In the rows, 128 means zero.
One turn moves every row onto another: examples first, then more rows asked
busem: [115  74 118 123 124 144 146 115 141  89 143 162 110 148 182 158 143 139
 157 125 144 110 124 106 103 142 135 165 120 130 116 132 105 142 136  95
 134 108 112 137 145 124 172  95 143 128]
Luk: [126  88 123 111 135 138 146 114 131  95 148 151 109 132 181 152 145 141
 155 140 135 115 128 107  99 142 121 166 124 136 123 130 103 138 143  88
 135 111 110 129 147 116 168 110 138 133]
gopen: [148  95 122 136 134 138 145  99 118 101 139 161 115 151 126 143 141 116
 150 130 125  86 116 115 121 152 159 152 110 140  99 140 118 140 142  73
 111 124  93 129 139 158 142 122  95 125]
kides: [120  87 131 144 126 130 127 134 122 101 136 146 116 149 136 162 134 137
 173 126  96 142 119 134 138 118 145 153 128 115 101 123 112 146 132 138
 110 140 159 130 174 159 118 111 126 126]
lotu: [120 101 127 145 126 125 120 135 122  99 122 154 119 155 144 174 133 141
 165 123  95 139 126 127 139 117 148 153 130 117  97 134 122 147 137 133
 111 134 161 124 171 157 122 114 118 130]
pir: [133  78 122 137 124 132 149  97 123 110 129 159 117 156 129 133 138 103
 146 122 130  84 110 112 126 157 159 141 122 134  92 148 124 146 139  89
 117 119  99 136 135 162 141 110  95 130]
Seza: [128  98 148 149 127 129 134 132 102  94 129 143 119 165 150 164 129 165
 158 134  86 149 112 120 147 120 134 139 128 111 107 116 109 154 129 123
 112 133 154 134 167 145 127 105 129 132]
sumun: [124  92 146 153 127 131 138 131 108 100 133 135 110 157 150 170 131 154
 165 136  89 142 114 121 147 114 138 144 131 113 116 112 101 159 131 128
 110 136 158 136 169 148 127 110 136 128]
Gop: [128  96 133 148 131 129 125 138 123 104 131 147 117 152 133 163 126 149
 164 127  96 149 122 124 143 125 142 151 125 112  93 130 117 148 130 134
 119 137 162 129 169 158 119 109 122 129]
Sulot: [141  95 141 138 131 126 178 127 118  97 122 143 112 132 153 137 153 144
 129 139 151  84 102  84 153 137 102 138 140 127 133 138 113 139 133 108
 133  94 142 133 166 123 162 129 120 114]
Mula: [128  81 124 128 136 139 151 107 132  98 143 162 113 145 170 146 153 134
 162 133 145 120 116 119 106 135 137 165 109 136 124 129 107 143 154  84
 141 104 107 129 149 123 178 114 153 144]
buno: [152  94 122 140 125 132 145 108 112 114 136 164 125 151 134 143 137  96
 159 123 125  93 109 117 130 155 161 155 125 140 100 148 114 134 141  83
 110 120  90 125 137 159 129 121 104 124]
pom: [136  78 128 121 122 125 166 120  93 113  92 154 123 139 114 155 123 131
 164 146 133  85  97  95 142 165 160 170 105 136 129 150 108 113 127  89
 145  95 132 133 165 135 141 104 153 128]
Fub: [124 100 149 151 130 126 137 131 110  95 124 144 114 165 159 181 132 160
 158 136  86 138 122 118 147 114 136 141 135 110 111 122 114 158 135 123
 111 134 158 134 171 142 134 117 129 139]
kupav: [145  92 124 130 127 130 151 111 120 120 126 160 125 150 132 127 141 106
 154 129 123  89 103 120 139 148 168 148 120 134 104 151 108 141 147  71
 114 114  93 127 137 163 146 122 108 119]
giz: [143 105 131 141 132 116 150 111 118  96 129 160 122 151 127 139 145 117
 148 122 122  90 101 112 145 157 159 165 123 142  96 144 119 136 140  78
 112 116  89 131 143 158 148 121  89 123]
Lem: [123  86 120 115 131 126 141 111 126  90 137 150 110 144 176 153 152 143
 154 124 143 125 128 106 120 136 125 177 117 143 112 128 106 137 150  93
 142 102 101 121 146 123 172 118 131 145]
rak: [118  90 126 145 119 110 134 134  96 100 124 169 123 154 130 166 142 139
 164 139  88 130 105 114 142 124 147 146 120 123  98 137 129 145 129 143
 110 126 166 140 179 155 116 118 116 144]
Balo: [134  81 130 120 122 115 155 124  92  93  92 161 126 142 104 159 122 147
 160 140 147  90  99  83 146 163 156 171 118 132 113 145 103 116 130  97
 151  95 129 124 175 137 149 112 133 133]
vusim: [135  78 128 125 122 120 163 124  88 103  84 153 128 133 115 153 118 137
 168 149 148  82 107  99 140 157 170 159 108 136 117 150 108 120 139  98
 141  95 125 136 178 133 148 116 147 137]
nore: [147 103 136 141 125 120 175 128 115 109 114 137 114 124 162 138 147 135
 135 154 152  74  98 101 138 134 116 130 135 129 140 133 108 146 139 105
 126  94 141 135 161 118 157 119 133 109]
bifiz: [139  92 147 137 131 136 186 132 118 106 114 140 114 131 151 140 149 140
 139 153 157  79 102  86 131 125 121 128 137 128 140 138 102 152 133 113
 135 104 142 141 162 111 148 121 131 118]
Gezik: [118  69 128 133 118 131 167 115  80 106  91 156 133 148 118 156 108 132
 160 141 140  95  98  93 134 175 162 155 117 142 120 146 108 116 136 101
 140  92 130 146 162 135 148 106 135 135]
Vosa: [140  92 137 149 122 131 178 131 121 114 121 137 113 146 159 147 138 144
 141 147 155  78  98  88 137 150 124 129 140 123 138 133  97 142 138 117
 136 100 146 143 142 113 155 118 120 107]
rekef: [126  84 121 132 121 136 162 123  83 100  97 163 129 139 103 147 113 140
 161 144 145  89 106  92 139 169 169 157 108 140 121 151 105 119 140  95
 142 100 123 128 175 143 138 112 134 130]
Vubo: [139  98 128 138 126 127 184 137 107 110 125 139 113 129 150 132 139 144
 136 159 148  79 101  83 143 144 116 131 141 125 142 139 106 138 140 110
 141 103 141 136 160 117 149 119 131 115]
bamop: [117  82 159 139 121 121 137 130  90 109 123 145 118 149 138 155 132 152
 169 145  92 144 105 113 145 126 144 133 124 119 117 122  99 159 131 142
 111 125 163 138 179 141 122 120 125 137]
zum: [122  83 152 136 121 119 133 131  95 101 121 147 124 152 145 151 140 162
 166 146  90 146 104 115 145 129 141 129 121 123 111 125 110 156 129 142
 122 128 164 132 173 142 121 117 114 141]
kat: [115  89 156 137 122 115 138 133  92 103 114 156 122 155 144 164 137 159
 161 146  89 136 107 110 143 128 139 133 131 116 109 137 105 157 132 145
 113 124 163 132 180 135 124 125 120 147]
tep: [144  92 142 136 133 137 183 122 121 115 114 143 109 137 145 130 155 139
 135 150 154  79  96 100 128 133 112 141 129 124 137 141 103 135 137 114
 128 100 143 131 151 111 154 124 132 106]
tegis: [119  78 134 140 120 117 137 131  95 105 134 158 120 150 124 153 139 135
 174 139  92 138 105 119 141 120 149 141 117 119 102 123 122 145 128 142
 108 129 164 145 179 157 116 117 121 138]
Radu: [153  92 128 145 132 126 153 106 119 108 129 160 118 146 129 138 143 109
 152 130 125  78 111 125 134 156 159 153 113 134  89 154 115 140 141  84
 103 117  88 135 150 159 145 130 109 127]
kud: [122  79 127 142 124 121 137 139 100  99 127 158 124 147 130 154 140 148
 166 142  90 144 107 114 143 120 144 145 117 123  96 132 128 143 124 141
 115 131 168 145 175 160 123 117 115 134]
bosi: [126  86 123 124 129 142 149 110 128  93 143 156 116 138 184 159 145 126
 156 131 145 122 124 118 103 126 129 159 126 141 127 124 108 149 145  85
 138 109 104 123 146 129 164 106 145 143]
nisen: [134  86 117 122 127 128 138 108 127  99 140 156 110 136 179 160 146 134
 155 134 141 112 122 122 103 141 124 171 114 136 113 131  98 142 143  91
 130 101 103 121 151 123 168 110 154 139]
toz: [138  77 132 129 123 129 166 128  86 106  97 162 127 141 107 158 122 130
 170 144 139  84 101  82 136 163 166 164 111 138 118 156 102 116 127 103
 136 100 126 144 172 128 129 112 144 133]

Mula moves to kupav
busem moves to pir
rekef moves to Vubo
Now these:
Lem moves to giz
kat moves to Fub
nore moves to nisen
bifiz moves to bosi
bamop moves to sumun
kud moves to zum

One turn moves every row onto another: examples first, then more rows asked
garun: [149 100 136 136 128  85 133 133 129 131 125 127 131 127 139 140 122 112
 123 127 122 134 121 115 153 133 115 121 148 105 117 133  97 119 151 134
 152 138 154 125 147 125 128 131 146]
saz: [100 167 135 119 135 157 141 126 100 128 137 136 104 141 128 125 110 117
 124 120 122 142 144 123  89 111 128 115 145 145 104 138 145 126 119 142
 153 117 122 140 112 153 126 120 144]
Kes: [140 135 116 116 121 161 156 132 136 118 123 114 108 133 143  94 120 133
 110 127 150 151 154 113 114 150 124 129 168 135 134 123 131 138 138 125
 126 137 155 127 124 152 122 140 119]
Kasip: [137  99 130 123 115  87 119 119 138 131 124 128 141 160 127 143 137 133
 124 101 140 110 124 118 144 132 131 132 123 105 134 136 118 128 135 127
 130 121 126 126 155 108 128 140 119]
dus: [132 103 139 132 132  94 122 126 128 121 123 126 129 151 129 138 148 129
 126 118 125 126 117 104 143 144 105 114 145  95 145 151 110 119 151 137
 154 130 145 132 152 116 134 139 119]
Biga: [145 138 124 112 125 144 162 123 122 134 125 121 120 113 134 111 111 139
 112 127 143 161 155 121 122 146 133 133 160 140 138 109 129 145 123 126
 124 130 154 118 118 154 113 129 122]
mepe: [123 135 103 130 153 110 138 115 137 135 117 129 117 134 141 102 105 130
 134 107 130 132 123 109 100 120 114 113 110 151 142 134 102 145 124 140
  98 119 112 143 132 141 131 100 115]
Visaz: [103 161 114 120 130 147 119 125 114 144 131 119 101 149 128 126 116 121
 120  99 131 125 146 126  91 111 126 111 143 150 109 142 150 130  93 153
 128 111 123 138 128 146 125 103 132]
pafof: [134 135 100 127 152 109 150 118 118 147 121 149 104 152 166  84 104 119
 132 122 116 137 119 126 112 117 105 125 120 134 117 132 136 137 114 140
 113 120 127 143 149 136 139 117 126]
Pebu: [126 105 120 129 110  96 123 124 160 140 115 130 119 139 143 130 112 119
 126 105 147 105 142 139 140 130 129 127 123 131 108 103 113 144 128 127
 118 119 133 125 153 105 122 123 119]
Ref: [101 158 116 123 133 146 121 131 114 133 128 118 105 148 124 125 113 115
 129 114 138 134 148 130  90 108 129 110 144 141  96 149 146 137  94 154
 118 109 122 132 124 139 120 113 135]
Buvi: [132 148 140 127 133 114 127 126 114 114 128 126 130 134 121 142 144 119
 127 124 129 150 146 102 122 125 121  93 138 135 149 140 116 123 159 136
 162 145 151 136 112 165 126 141 115]
zote: [123 100 139 124 119 100 122 114 146 128 126 125 125 155 128 137 137 142
 123 112 134 119 130 109 148 134 111 115 145  87 143 143 115 126 126 143
 145 122 131 135 169 110 132 132 114]
vogab: [105 102 141 125 114 117 122 112 156 139 124 132 109 142 126 126 119 151
 118 107 135 110 138 117 135 130 113 114 136 100 132 129 122 139 110 136
 141 106 132 135 165 102 126 126 104]
nolok: [136  96 137 131 118 111 127 126 156 121 129 112 114 141 139 128 122 122
 115 116 134 125 134 110 151 127 105 116 155  89 116 140  97 120 129 141
 145 124 139 138 168 112 129 126 140]
kaz: [107 170 139 121 128 152 131 127 106 124 136 125 106 144 121 121 117 121
 125 115 122 140 152 120  88  96 126 105 140 144 105 149 141 139 109 139
 147 121 130 128 116 152 116 136 128]
mobe: [111 158 119 124 125 151 121 126 110 143 132 127 105 154 136 126 116 126
 129 108 122 127 146 128  94 110 134 126 143 151 101 146 154 140  87 151
 126 112 126 126 128 141 117 111 132]
tofip: [135 130 124 134 153 124 144 115 124 122 125 123 105 122 142  96  96 127
 136 120 112 144 125 112 110 115 103 126 119 127 121 149  99 148 102 144
  97 112 114 137 137 130 116 108 130]
botiz: [139 106 127 125 110  77 126 122 143 139 123 132 127 134 143 149 121 117
 131 104 145 113 130 128 158 128 127 129 130 117 118 115 111 127 139 128
 129 132 129 119 154 115 130 119 124]
git: [104 174 131 123 133 153 135 128 104 120 131 129  97 137 137 131 123 112
 142 115 126 136 148 128  95 116 124 121 139 158  98 134 137 135 124 146
 139 126 116 132 105 148 119 116 134]
rop: [103 175 129 117 137 144 126 125 113 132 130 128 116 150 122 132 129 126
 130 113 126 136 155 119  84 105 130 105 140 158 122 136 140 141 115 147
 144 121 132 131 108 160 117 124 123]
Sul: [ 98 157 114 125 127 145 126 133 120 143 129 133 103 154 137 121 106 118
 130 117 139 128 143 128  86 108 139 112 151 146  98 143 155 136 103 150
 125 116 125 133 128 143 127 105 132]
pabu: [144 144 121 110 110 137 163 117 107 134 126 121 110 109 127 110 111 137
 109 109 146 148 147 126 125 142 127 132 138 142 133 119 149 137 126 111
 124 131 139 112 119 150 120 142 104]
pak: [122  94 136 131 119 128 126 123 155 127 127 117 106 142 135 115 108 128
 106 114 134 118 140 122 136 135 110 126 142  97 108 122 106 134 113 138
 136 102 133 148 163  98 123 129 143]
vezol: [115 171 121 120 134 147 128 129 105 128 130 133 110 162 138 126 133 112
 134 111 124 127 153 128  87 111 131 120 135 162 106 135 147 136 124 143
 139 124 131 131 108 149 119 131 134]
fus: [126 138 120 111 125 159 160 121 120 109 118 118 101 131 132 102 131 145
 125 126 154 152 147 117 116 159 115 123 158 123 141 131 138 137 135 130
 121 130 135 127 120 137 126 144 100]
Rav: [143 140 156 132 120 123 134 129 102 105 137 126 123 127 122 131 124 114
 124 134 119 157 140 106 124 114 122 106 139 117 121 156 121 127 149 125
 162 146 147 127 115 158 119 160 125]
vavuv: [151 146 128 125 133 118 129 131  96 110 128 131 124 154 141 133 157 108
 133 123 121 143 141 118 127 136 116 116 135 137 131 138 132 121 161 136
 156 146 149 135 112 155 127 155 124]
boti: [141  96 129 128 124  90 134 127 142 138 126 131 127 136 147 142 115 110
 125 126 137 133 134 127 158 135 119 128 152  98 111 117 103 122 134 142
 138 126 141 134 157 116 129 115 151]
gabut: [143 106 135 133 123  82 123 124 121 123 122 124 133 144 125 144 141 124
 128 106 128 117 112 111 147 141 116 125 125 113 134 146 114 119 156 126
 144 131 135 120 145 115 131 143 117]
manek: [118 100 124 124 130 107 132 123 149 144 118 138 109 134 148 129 110 121
 124 126 141 121 144 141 146 144 117 124 145 108 106  98 111 134 119 145
 131 109 138 141 157 101 128 109 140]
gik: [102 154 120 130 124 151 121 130 123 137 132 123 111 149 133 130 108 125
 131 109 132 125 144 122  88 110 141 122 145 156 102 146 142 141 100 150
 119 113 118 129 122 142 119  99 133]
Darud: [141 101 143 138 129  96 125 131 142 119 125 118 119 134 137 134 132 119
 124 123 123 131 123 102 149 133 101 109 156  99 130 144  94 116 150 140
 155 138 151 129 154 122 128 131 129]
litim: [141 144 146 132 129 130 133 128  94 102 131 125 112 123 138 147 140 109
 139 120 123 145 133 112 136 141 114 122 131 141 126 140 115 121 164 135
 153 147 126 131 103 148 121 133 124]
vig: [120 101 129 125 122  95 121 116 148 144 120 136 139 160 127 131 122 141
 117 111 136 107 140 129 127 132 138 131 119 112 127 118 125 148 117 127
 122 102 136 132 154 101 122 139 117]
bonoz: [118 130 111 127 146 120 148 113 134 150 126 143 108 144 150  88  95 139
 116 110 112 134 118 101  99 113 107 112 127 134 144 141 121 133 114 137
 124 120 125 150 154 149 140 102 122]
fugi: [131 138 115 107 122 147 161 118 105 122 126 117 113 127 115 107 124 141
 105 111 154 148 141 122 113 158 127 135 140 128 146 130 148 130 139 116
 122 120 126 128 116 139 127 147 110]
gimok: [144 107 135 133 123  73 132 125 119 138 123 134 131 125 135 151 129 117
 129 114 127 126 115 120 155 138 120 123 133 115 127 128 111 118 155 127
 146 139 138 117 143 124 131 128 127]
fak: [134 141 149 131 122 128 146 126  90 119 138 141 119 129 135 138 122 114
 121 130 116 152 128 108 129 134 122 120 143 125 131 143 129 110 161 126
 174 144 137 144 114 157 136 136 138]
dedas: [137 131 116 131 150 111 141 117 125 130 121 137 118 155 149  86 109 137
 143 126 112 139 124 116 102 106 112 123 117 124 121 154 126 158 100 140
  99 119 129 126 144 133 120 133 110]

git moves to kaz
Buvi moves to litim
garun moves to dus
Now these:
vogab moves to Pebu
Kasip moves to boti
Sul moves to Visaz
fus moves to pabu
pafof moves to bonoz

One turn moves every row onto another: examples first, then more rows asked
Fezun: [124 120 123 124 150 141 131 159 135 163 142 116 122 106  99 160 100 107
 145 132 151 104 138]
nili: [ 95 132 127  98 133 150 142 132 111 157 154 139 153 119 117 139 159 136
 115 153 126 120 139]
Redu: [109 155 134 131 148 131  99 141 132 135 127 115 113 110 138 149 133 103
 151 171 139  82 127]
nugu: [ 98  91 150 119 141 133 138 160 120 112 135  98 126 134  99 137 112 120
 123 155 144 110 115]
nufu: [125 118 123 129 144 138 123 162 135 158 149 122 120 112 100 160  95 113
 142 138 157 104 138]
Fero: [ 99  92 145 124 133 145 133 166 123 118 127 111 130 125  95 135 102 125
 130 142 147 108 118]
vaka: [101  92 140 126 133 137 134 155 118 117 129 102 128 123  89 129 104 128
 133 144 153 104 115]
bagi: [115  91 150 116 145 138 126 153 118 119 137 105 132 134  98 136  99 127
 130 145 149 100 111]
nid: [113 118 134 112 142 112 144 147 143 168 163 136 157 128 108 119 134 123
 141 143 125 115 118]
sonas: [ 95  94 142 122 124 132 132 158 135 119 133 107 130 126  84 139 106 127
 129 144 151 116 115]
tivat: [121 157 118 124 127 107 142 160 136 139 144 114 128  85 118 139 145 141
 143 140 142  87 135]
tetur: [ 94 135 122 102 136 159 145 125 115 160 155 135 149 114 113 136 154 137
 123 161 128 121 142]
pob: [104 159 141 126 144 129 110 150 129 133 114 117 118 117 142 152 140  98
 136 169 138  86 129]
Dodu: [112 148 139 127 148 119 104 143 141 134 119 117 121 104 138 145 147 103
 141 166 130  77 129]
Nal: [ 87 144 128  97 130 145 141 128 115 157 157 141 143 110 117 137 150 135
 123 148 127 127 142]
govi: [119 152 115 123 130 112 147 159 137 145 141 106 133  84 115 143 148 137
 149 134 144  89 129]
fifek: [114 144 140 116 141 127 102 134 138 133 118 112 113 109 131 150 135 102
 147 182 142  79 132]
Malid: [106  94 145 117 142 135 134 152 126 116 137 101 131 136  86 122 105 124
 135 155 139 108 118]
rogof: [118 115 135 111 144 114 152 143 143 171 156 128 160 122 110 123 137 114
 145 137 129 110 119]
dep: [101 131 124  98 128 154 139 132 124 153 156 127 159 112 117 128 156 152
 122 161 132 123 128]
ren: [ 98 135 122 100 125 148 138 122 114 151 156 123 148 107 115 127 160 144
 124 163 138 121 148]
bolo: [ 91 142 118  87 133 150 136 120 107 148 150 125 145 110 112 132 153 142
 130 168 128 114 145]
mura: [ 91  90 145 111 134 138 128 146 122 120 135 102 126 134  91 123 111 130
 146 155 148 106 115]
pega: [113 152 140 125 145 111 112 142 141 125 126 121 123 105 135 161 134  99
 137 166 133  79 126]
befi: [ 82 133 120 101 127 151 138 136 113 149 148 125 156 108 123 133 156 136
 115 163 135 129 142]
galis: [113 150 137 127 142 122 109 152 137 130 120 119 122  98 141 154 148 106
 133 168 133  80 119]
Nes: [117 160 140 122 144 135 100 149 137 136 119 118 118 103 142 146 140 116
 143 158 138  80 133]

nid moves to nufu
pega moves to Nal
Now these:
bagi moves to Nes
Fero moves to galis
ren moves to Malid
Fezun moves to govi
bolo moves to mura
tetur moves to vaka
befi moves to nugu

